In the rows, 128 means zero.
The rows of T fall into a few groups, which share some directions, and each row is roughly a mix of its group's hidden directions.
T, 112 rows:
[[103  95 127 160 132 140 109  82 129 137  97]
 [139 104 131 153 147  98 164 105 130 153  92]
 [129 121 106 167 134 114 159 125 103 146  81]
 [150 115 141 169 140  84 136 149 122 149 156]
 [124 129 101  97 110 169 109 154  92 118 145]
 [138 170 130 112 130 163 102 141 140  82 124]
 [131 151  96 155 113 130 155 160  86 143 140]
 [106 103 154 155 152 123  94  93 101 128 139]
 [140 101  98 154 100  91 161 140 147 122 139]
 [113 113 148 164 163 113 103 109  85 129 133]
 [112 120 175 102 151 134 116  90 120 159 132]
 [114 110  93  99 108 150 122 163  92 129 150]
 [143 132  81 149 109 106 154 168 137 110 134]
 [103 131  71 133 130 117 128 167 154 140 133]
 [124  83  98 115 102 110 147 140 109 146 162]
 [122 116 171 133 150 138  84  89 125 112 137]
 [116 137  87 127 108 150 125 180 119 100 124]
 [133 117 159 150 135  89 154  94 163 142 124]
 [138 153 114  69  99 139 116 106 110 137 130]
 [117 113  91 121 135 105 102 143 147 129 181]
 [125 137 169 111 157 149  95  90 114 143 119]
 [131 130 107 110  89 142 140 152  73 136 116]
 [151 131 155 102  98 129 108  92 162 102 132]
 [101 108 158 161 107 142 145 127  90 151 107]
 [142 122 155 161 157 121 137  85 145 125  92]
 [129 142 122 158 156 131 112 120 166  78 113]
 [132 156  91 114 119 123 124 163  92 153 156]
 [138 109 144 112 160  86 105 129 141 148 167]
 [106 125  90 112 113 136 125 144 186 134 143]
 [149 133 127 169 108 135 123 114 162  87 100]
 [118 133 121 167 144 131 147 153  92 150  87]
 [116 147 118 156 165 143 119 133 154  77 121]
 [102 124 113 138 189 145 115 129 159 113 117]
 [104 125 118  94 118 147 123 151 107 137 184]
 [141 151 112  68 133 121 104 108 120 147 147]
 [155 138 182 112 134 134 114 114  90 109 139]
 [111 137 105 141 176 137 131 134 155  86 147]
 [124 143 127  90 112 150  97 135 141 100 173]
 [148 124 148 154 138 132 144  88 135 128  75]
 [129 106 157 102 150 116  86 116 170 122 130]
 [109 140  85 126 164 133 126 169 117 125 157]
 [154 154 114 148 116 163  99 126 129  85 109]
 [119 154  97 129 174 160 127 108 145 117 100]
 [107  85 138 101  89 163 123 113 122 128 143]
 [110 120 104 117 159  93 133 160  99 161 141]
 [132 104 159 110 154 114  94 107 172 122 126]
 [160 137 134 105 101  94 106 143 112 157 161]
 [148 113 105  86 119  93 125 126 136 161 160]
 [124 128 106 133 178 118 140 117 167  94 146]
 [148 117  86 124 102 109 160 153 119 132 165]
 [120  89 146 105  98 164 109  94 116 129 139]
 [133 131 139 148 152 130 130  98 171  80 113]
 [126 143 113 125  73 139 153 145  85 133 131]
 [166 130 109 160 147  75 141 116 129 140 134]
 [107 112  91 167 172 104 135 142 136 129 136]
 [153 153 131 102 148 138 127 107 168  84 125]
 [135 139 114 102  95 153 120 149  77 123 103]
 [145 133 135 128 117 109 167 149  72 139 145]
 [133 112 128 174 146  99 130 101 162 113 100]
 [165 125 161  99  98 104 108  97 139 136 129]
 [125 136 110  81  88 148 125 159 134 124 156]
 [138 132 139  79  83 149 134 140 115 123 159]
 [127 125 123  86  83 138 146 149 121 134 168]
 [117 111 133 171 156 125 107  93 113 131  90]
 [ 92 143 114 105 124 131 155 186 132 132 135]
 [108 119 134  98 110 158  75 125 110 115 149]
 [139 123 149  98 150 127 105  81 165 120 112]
 [103  96 144  99 147 114 125 116 103 173 146]
 [165 152 102 164 107 127 136 136 150  91 118]
 [131 156 156  99 115 173 119 120 134  88 133]
 [125 152 121 109 150 117 106 167 156 115 171]
 [156 166 137 155 163  91 140 118 146 134 118]
 [ 97 149  81 126 144 155 140 158 102 129 135]
 [132 120 138 176 161 108 137 106 102 135  94]
 [119 142 110  61 119 138 102 123 116 136 142]
 [115  98 149 164 174 118 132 123 161 114 123]
 [134 132 111  75 113 126 111 142 128 139 178]
 [128 118 136 142 187 122 111 108 169 121 120]
 [128 114 165 119 121 164  96  80 126 123 119]
 [123 111 171 129 144 131 106  87 158 119 157]
 [128 103 139 149 159  84 134 144 124 146 170]
 [136 141  91 135 121 104 174 169 124 145 124]
 [136 153  99 124 163  95 136 163 104 149 141]
 [107 134 121 180 154 139 141 150 107 125  92]
 [121 128 130 176 145 155 129 135 158 104  88]
 [ 97 125 125  86 109 172 120 155 106 127 141]
 [125 124 152  83  98 154 106 124 121 115 167]
 [107 135 170  99 166 126 120 109 115 164 130]
 [138  93 172 127 144  96 120 100 156 127 139]
 [ 91 108 104 171 162 106 110 124 135 142 134]
 [114 103 122 178 127 103 135 137 106 162 102]
 [ 88 114 138 125 109 172 105 139 136 101 100]
 [105 138 108 136 157 167 152 100 135 105  96]
 [128 129 139  92 115 182  99 115 100 124 141]
 [153 146 152  76  97 154 124 135 134 109 141]
 [113 107 141 133 183 128 117 106 168 113 119]
 [140 126 167  90 104 157 113 101 147 111 145]
 [143 144 126 124  61 135 137 143  97 134 123]
 [121 124 121 125  90 119 122 182  99 142 156]
 [112 152 118 120 148 162 149 166  85 136 126]
 [107 128  97 126 141  94 153 180 121 143 135]
 [122 148 106 131 159 134  88 142 171 110 106]
 [ 96 122  94 130 151 131 133 165 105 142 167]
 [128 134 121 104 110 114 150 167 109 135 181]
 [136 128 171  99  99 150 129  90 146 103 134]
 [160 136 115  93  95 106 107 143 115 167 129]
 [118 119 133  86  95 138 123 139 102 154 170]
 [151 144 146  66 101 146 127 119 125 129 146]
 [ 95 128 106  70 133 140 110 142 114 131 152]
 [122 121 123 132 196 120 109 119 161 128 132]
 [111 134  96  98 115 147 135 179 104 127 148]
 [118 125 126 139 184 142 110 113 169 112 108]]

Each list below has one row that fits no group; the rest each fit one group, if only roughly. Name that row.
    j933: [136  94 113 157 139  70 142 117 133 147 131]
    j18: [112  95 143 136 115 151 114  73 150 133 110]
    j887: [107 132 104 166 143 142 133 185 115 129 136]
    j332: [107 103 145 102  98 152 103 107 116 126 169]
    j991: [123 136  85 156 144  97 158 163 134 146 123]
    j62: [131 156 146 158 118 155 113 143 112 109  79]
    j488: [147 159 156 129 158 131 102  94 161 107 118]
    j480: [120  95 144 105 128 117 144  87 157 121 167]
    j442: [123 152  88 115 131 115 129 188 126 128 145]
    j571: [160 148 135 167 159 112 105 100 135 117 102]
    j646: [146 112 109 180 139 104 110 108 138 109  99]
    j381: [124 146 124 105 135 115 107 170 104 117 177]
    j456: [145 116 155 170 128 113 164  89 139 122 110]
 : j488
    j989: [115 117 125 137 171 128  85 159 165 127 134]
    j660: [144 124 150 151 149 140 116  80 100 120  93]
    j380: [137 121 156 157  94 147 141 113 145 104  85]
    j12: [139 106 143 126 139  80 146 118 113 153 171]
    j228: [102 133 163  85 128 133 153 127 132 163 154]
    j172: [128 138 117 190 126 140 143 167 131 121 109]
    j767: [ 91 109 119 142 126 127 138 185 110 131 155]
    j765: [113 139  82 139 156 121 102 165 133 117 156]
    j35: [124 118 128 150  85 144 140 132 169  88 111]
    j532: [144 105 168 127  80 105 149 108 111 129 132]
    j759: [131 128 149 108 126 115 141 134 158 125 193]
    j441: [130 131 150  82 111 169 136 111 113 142 160]
 : j660
    j291: [159 113 164 160 129  90 150  98 135 135 134]
    j685: [146 150 134 106 105 136  83 122 159  93 142]
    j96: [111 116 130  84 138 146 112 133  85 157 153]
    j944: [140 135 134 180 151 139 144 105 151 115  92]
    j302: [112 140 124  72 140 126 134 164 122 156 151]
    j111: [118 138 156 106 103 185 111 115 136 105 123]
    j751: [ 97 109 174 141 141 120 128 101 159 137 100]
    j477: [134 134 152 147 130 137 105  96 165  82 114]
    j144: [103 127  67 142 123 128 123 160 123 142 103]
    j673: [123 116 105 100 143 107 135 148  89 163 160]
 : j302
    j159: [107 133 118  90  76 151 130 147 101 126 135]
    j3: [124 127 147 104 130 139 121 101 170  88 162]
    j352: [116 112 155 130 165 121  88  92 112 148 110]
    j745: [135 110 144 173 103 101 158 152 106 137 146]
    j328: [147 115 160 156  74 105 147 135 113 129 128]
    j329: [135 137 119  89  75 146 133 120 164 120 137]
    j294: [133 157 128 141 175  99 112 162 102 118 140]
    j42: [115  91 129 108 112 108 127 103 151 137 179]
    j918: [135 103 137 121 155  89 127 100 107 170 148]
    j36: [134 157 140 110 113 187 105 123 126 101 122]
    j420: [115 112 116  87 125 127 143 138 110 156 180]
    j325: [129 133 108 106 159  99 114 147 111 157 173]
    j443: [146 111 163 153 144 123 110 102 173 114 106]
    j333: [147 126 140  90 152  93 120  91 130 149 155]
 : j329
    j19: [ 87 126 125  93 123 169 104 156 108 124 121]
    j173: [137 151 138 135 176 120 101 129 175 111 120]
    j374: [128 168 130 123 131 169 125 161  92 120 104]
    j529: [142 137 133 141 142 141 127 104 182 116  83]
    j825: [132 135 115 155  87 134 154 156 160  94 117]
    j85: [134 119 142  91  79 128 118 130 104 163 148]
    j178: [103 106 152  86 103 168 124 114 119 137 146]
    j466: [136 118 143 109 100 115 162 140 108 134 182]
    j774: [101 104 115 132 149 107 153 139 100 177 121]
    j946: [124 126 121 184 120 124 172 150 103 128 130]
 : j774
    j15: [158 138 150 157 133 137 116 104 161 115  83]
    j503: [149 148  75 149 142 115 121 164 113 111 121]
    j643: [130 155 107 107 182 153 155 137 133 109 129]
    j422: [142 139 141 126 111 156  98 115 164 108  83]
    j275: [117 108 117  90 119 121 139 134 112 160 180]
    j254: [132 133 181 111 170 127 132  97 145 135 141]
    j731: [142 125 108 171 143  92 128 136 135 144  82]
    j883: [131 124 140  91  86 166 112 119  94 118 123]
    j423: [111 158 136 146 138 171 133 156  97 110 100]
    j927: [111 150 104 117 127 149 101 179 103 128 152]
    j669: [117 146 121 142 173 125  73 141 134 108 119]
    j469: [154 134 183  98 128 140 117 105 144 109 148]
 : j254
    j100: [ 94 111  95 143 124 117 117 149  77 142 140]
    j533: [115 142 100 168 173 145 129 161 140 122 117]
    j814: [101 136 105  92 105 138 137 154  87 138 153]
    j513: [142 109 166  97  88 125 135  93 121 151 132]
    j664: [154 117 165 107 117 111 128  73 146 123 120]
    j766: [127 154  97 146 167 113 112 168 122 122  99]
    j869: [147 157 120  84 108 135 132 170 138 115 153]
    j458: [143 107 158  94 145 101 115  85 146 133 145]
    j202: [157 148 118 176 139 100 128 123 154 105 103]
    j84: [117 156 135 159 162 123 107 141 135 113  79]
    j32: [113 145 119 108 111 181 112 160 112 102 123]
    j180: [ 91 142 138 132 121 178 121 156  96 116 141]
    j595: [129 152 103  99 132 118 155 169 112 147 162]
    j594: [124 145 132  93 118 155  88 113 161 114 159]
 : j594
    j191: [111 118 140 173 137 132 163 131 102 146  89]
    j917: [133 117 118 149 120 108 137 150  91 178  98]
    j776: [118 135 178 108 117 168 114  94 144 118 121]
    j647: [110 101 122 147 165 116 180 123 117 151 118]
    j939: [147 150 127  80  95 133  95 146 119 143 150]
    j908: [123 106 139 169 109 121 130 110 168 101  96]
    j952: [149 138 130 140 169 131 106 104 174 115 102]
    j266: [133 120 159 158 127 133 141  88 152 100  92]
    j388: [ 93 143  89 134 147 168 127 160 121 111 119]
    j182: [163 148 134 145  70 123 139 135 102 140 120]
    j748: [119 139 169 122 103 169 130 105 161 107 115]
    j281: [101 144 116  88 137 150 121 170  96 141 142]
    j806: [107 119 120  96  97 142 115 172 102 147 151]
    j233: [168 117 162 136 144  90 117 100 154 140 133]
    j74: [148 168 100 112 113 134 156 168 126 121 154]
 : j806
    j99: [109 111 107 124 134 118 145 150  72 161 137]
    j357: [ 91  97 134 150 133 131 165 133  94 158 134]
    j11: [115 109 113  94 109 118 117 138 122 150 185]
    j459: [147 105 156 141 118  79 143 128 113 148 163]
    j525: [124 158 112 115 128 158 120 175  86 140 127]
    j88: [109 144 173 116 123 172 113 107 147 113 108]
    j9: [127 139 109  79 104 123 104 153 102 146 155]
    j551: [127 108 156 141 135 131 130  75 174 128 131]
    j27: [140 124 153 160 137 131  98  86 145 110  94]
    j577: [144 154 163 117 110 159 115 106 143  90 105]
    j517: [140 140 132 162 173  98 147 126 168 128 118]
 : j99
    j746: [163 118 141  87  99 115 154 136 105 148 152]
    j353: [128 115 133  90 136  92 112 137 115 152 175]
    j53: [158 132 157 110 111 128 126  86 166 103 112]
    j724: [114 108 124 171 148 128 129  92 152 139  89]
    j490: [118 128 128  84 100 178 120 136 112 122 154]
    j622: [111 112 167 133 113 158 111  92 156 112 103]
    j993: [114 133 114 109 167 126 155  70 129 128 123]
    j973: [121 131 115 168 184 140 129 128 156 117 110]
    j860: [127 136 149 129 108 152 150 139  78 155  96]
    j184: [126 137 115  88 140 122 146 150 103 160 172]
    j176: [113 131 115  87 106 143 105 154 148 122 172]
    j563: [115 131  99  99 140 131 110 146 140 115 186]
    j247: [147 135 167 126 118 140 129  87 157  96 101]
    j192: [123 153  85 126 127 135 133 186 113 113 128]
 : j746
    j810: [136 106 148 134  80 100 155 140  99 140 152]
    j31: [140 138 160 161 142 129 108  89 156 113  97]
    j128: [138 138 131  70  96 126  91 123 118 139 143]
    j638: [101 146  94 155 128 167 145 159 115 116 109]
    j722: [143 167 129  85 114 161 124 154  98 132 128]
    j165: [132 162 126 154 158 151 129 139 136  90  89]
    j675: [128 134 130 180 155 122 139 128 127 122  76]
    j922: [133 143 116  88  93 141 128 167  95 124 147]
    j677: [146 152 154  65 124 150 118 133 121 124 141]
    j794: [127 121 140 116 122 149 112  97 193 116 124]
    j304: [138 109  86 140 129  81 156 148 128 142 149]
 : j677
    j514: [133 157 123 167 142 138 105 144 139  95  86]
    j884: [ 85  82 129 101 116 120 143 142 120 155 146]
    j772: [ 89 141 127 150 145 171 143 158 132 103 111]
    j966: [119 156  95 167 133 159 147 160 117 117 109]
    j793: [156 134 139 100  84 158 150 110 131 124  96]
    j506: [120 128 111  83  83 164 107 139 134 120 132]
    j676: [146 123 115 171 116  97  88 121 149 121 100]
    j859: [152 150  92 142 165 106 109 142 156 109 111]
    j221: [146 118 158  97 103 124 137  70 130 123 119]
    j79: [127 148 115  95  74 151 114 148 102 129 124]
 : j772
    j212: [100 130  87 115 121 130  96 168 102 129 149]
    j996: [143 117 128  95  93 105  95 118 154 133 165]
    j713: [102 123  98 153 161 105 146 153  96 147 141]
    j341: [136 150 139 118 152 103 119 167 103 118 173]
    j620: [150 145 131  92  92 147 143 150  85 123 124]
    j434: [130 126  89 102 108 136 144 167  98 133 160]
    j481: [114 113 118  86  93 161 139 144 113 133 162]
    j626: [129 118 158  95  93 156 105 112  93 117 143]
    j378: [151 148 136 141 104 147 146  87 136 115  82]
    j463: [122 112 153 165 125 101 140 100 170 121 102]
    j167: [149 135  87 140 130  91 156 161 114 137 152]
 : j713
    j929: [149 115 153 117 165  98 116  85 154 136 135]
    j826: [115 104 111 110 106 104 113 141 124 163 176]
    j919: [168 135 135 168 116 112 136  93 158 108 117]
    j617: [128  95 107 110 123  94 135 125 126 168 170]
    j747: [108 134 143  97 136 177  89 124 100 127 122]
    j995: [105 119 182 110 123 154 121  92 147 134 119]
    j211: [112 173 141  93 127 146 158 164 134 133 141]
    j170: [104 114 125  94  99 142 113 139 145 130 181]
    j585: [112 110 101 176 139 107 155 122 116 152 100]
    j688: [148 106 142 171 123 111 119  83 150 115 108]
    j20: [113 140  93 121 163 139 153 164  98 147 141]
    j108: [136 120 128  68  98 144 107 107 146 118 141]
    j841: [146 132 139 149 156 122 146  99 161  98  89]
    j903: [127 133 154 161 137 141 127 102 152  87  91]
 : j108
